(in the rows, 128 means zero)
Rows swapped in pairs by one turn or mirror: which row each one swaps with:
The rows were stretched afterwards, more along some directions than others.
Rutaf: [107 144 126 125 146 126 130 145 109 134 162 138 114 115 131 115 136 138
 142 159 133 148]
digim: [139  77 111 121 140 129 161 106 114 145 125 129 125 160 120 129 137 138
 135 112 111 131]
nole: [ 97 167 146 134 127 139 112 125 118 128 129 134 117 117 133 123 112 139
 134 123 161 138]
sir: [127  75  85  95 145 137 152  99 100 139 116 124 112 156 126 127 148 119
 153 134  89 117]
tadol: [137 108 114 136 160 131 128  95 145 121 106 122 148 150 122 143 126 123
 123 134 108 105]
Fozig: [138 126 134 117 112 114 140 162 136 105 120 128 120 112 138 148 116 126
 101 105 120 141]
mepa: [146  92 124 109 145 153 142 142 106 137 136 114 127 114 118 123 134 102
 122 115 111 152]
lem: [145 118  99 140 158 148  88 147 131 107 126 136 142 108 124 141 135 118
  81 111 166 126]
turik: [100 152 144 125 129 138 121 129 105 134 140 137 109 119 128 122 119 146
 138 128 160 143]
venos: [ 98 156 150 137 122 138 118 119 118 119 106 130 115 117 128 120 110 137
 135 116 143 133]
Lozup: [139  79 108 116 136 127 158 107 113 145 127 131 118 155 120 131 140 138
 134 111 115 136]
nen: [106 111 128 144 124 133 121 108 120 127 109 130 143 127 113 116 135 131
 154 121 104 115]
sab: [106 144 149 138 124 142 122 106 121 122  97 122 127 125 123 114 114 136
 141 107 130 123]
Rizom: [ 99 159 150 144 118 138 119 117 119 122 108 129 119 117 126 115 115 140
 139 123 144 131]
Dizek: [138 103 117 106 145 149 135  98 125 163 130 140 142 162 144 126 110 115
 136 106 119 113]
pim: [116 153 145 144 116 124 134 149 129  98 134 109 147 104 125 112 142 135
 144 155 113 115]
sodek: [118 139 149 136 120 106 151 120 139 131 137 115 114 138 131 131 130 141
 154 165 102 132]
ligu: [140  69  92 108 136 129 156 106  99 139 123 132 123 161 119 130 147 121
 142 125  99 118]
mam: [116 118 123 130 161 128 135  94 141 131 112 121 139 148 123 146 120 139
 124 136 103 133]
zem: [121 135 154 148 112 122 165 135 140 136 108 126 138 124 111 118 134 139
 151 142  87 150]
vatal: [133 105 103 117 168 134 145 138 120 154 149 133 136 125 126 116 148 104
 133 144  98 127]
tili: [140 128 140 139 111 119 134 144 136 116 148 136 161 133 139 115 128 139
 142 143 111 107]
por: [147 113  94 134 167 154  90 146 129 115 133 135 145 109 125 142 136 108
  81 111 165 127]
bibuk: [155 106 103 144 153 151  97 146 135 107 121 143 150 110 123 138 132 117
  87 108 157 126]
leta: [ 98 152 122 132 165 123 128 107 140 146 124 109 111 136 138 138 131 120
 139 150 119 113]
geru: [169 104 114 130 125 131 123 166 131 132 148 139 140 113 135 129 151 114
 126 135 135 115]
luz: [134 133 135 123 118 116 139 172 137 102 119 129 119 106 138 146 113 124
  98 107 125 143]
zif: [110  97  89  84 158 153 124 114 114 147 117 117 114 133 140 134 123  97
 133 120  98 126]
Geva: [102 155 147 141 129 122 146 132 129 123 130 104 146 111 123 107 141 140
 161 155  88 125]
fakav: [145 104  97 120 169 144 129 144 109 136 148 128 132 114 125 105 150  94
 127 133 110 120]
Lusop: [169 102  98 133 153 145 105 142 135 121 126 131 151 125 143 132 144  92
 115 118 138  71]
nesa: [112 161 141 138 116 117 143 149 139  99 132 122 141 118 129 116 134 139
 141 161 107 114]
fitor: [139 114 129 111 126 136 140 116 136 148 131 142 140 160 146 130 107 124
 132 113 117 109]
bok: [105 126 129 132 160 132 135  96 145 136 114 117 133 142 124 146 114 141
 121 133 108 149]
tunek: [124  96 105  90 169 161 133  97 114 177 114 127 122 148 137 126 114 101
 128  92 111 131]
lat: [113 126 127 126 117 116 120 153 128 114 123 124 135 106 128 139 130 118
 116 110 109 128]
riv: [156  94 108 148 145 155 102 136 137 112 119 146 155 124 119 130 129 123
 105 109 150 118]
bazu: [113 133 131 142 154 127 136 100 147 126 112 123 145 143 121 144 122 141
 127 143 106 133]
tenup: [131  87 107  94 156 157 135  93 119 175 118 131 134 161 141 127 113 109
 133  95 110 119]
bino: [133  88 108  93 158 157 137  95 117 176 122 130 135 154 143 127 111 104
 131 100 105 123]
ribop: [116 134 127 116 110 113 133 163 125 111 123 121 127 108 133 148 125 121
 112 117 114 138]
nonu: [124 130  96 130 173 146  89 139 134 125 127 122 134 105 125 148 136 111
  89 119 162 129]
rumin: [ 92 136 137 128 161 135 129 109 144 138 119 119 124 130 124 146 104 140
 124 133 114 162]
Roda: [124  92 112  82 160 161 141 123 104 152 115 116 125 120 120 127 125  97
 123 104 105 151]
pati: [127 106 110 114 164 139 134 143 105 145 165 132 142 115 119 116 149 114
 129 135 119 131]
Taza: [106 132 150 142 117 130 147 110 133 131  95 122 143 131 104 113 127 136
 145 120 102 136]
Podid: [174  94  95 120 150 147 114 150 127 135 145 129 147 127 139 131 149  92
 124 120 134  83]
zus: [ 99 166 139 141 142 113 136 122 139 133 133 112 107 130 130 133 132 130
 152 161 115 119]

mepa swaps with zem
fakav swaps with Geva
pim swaps with vatal

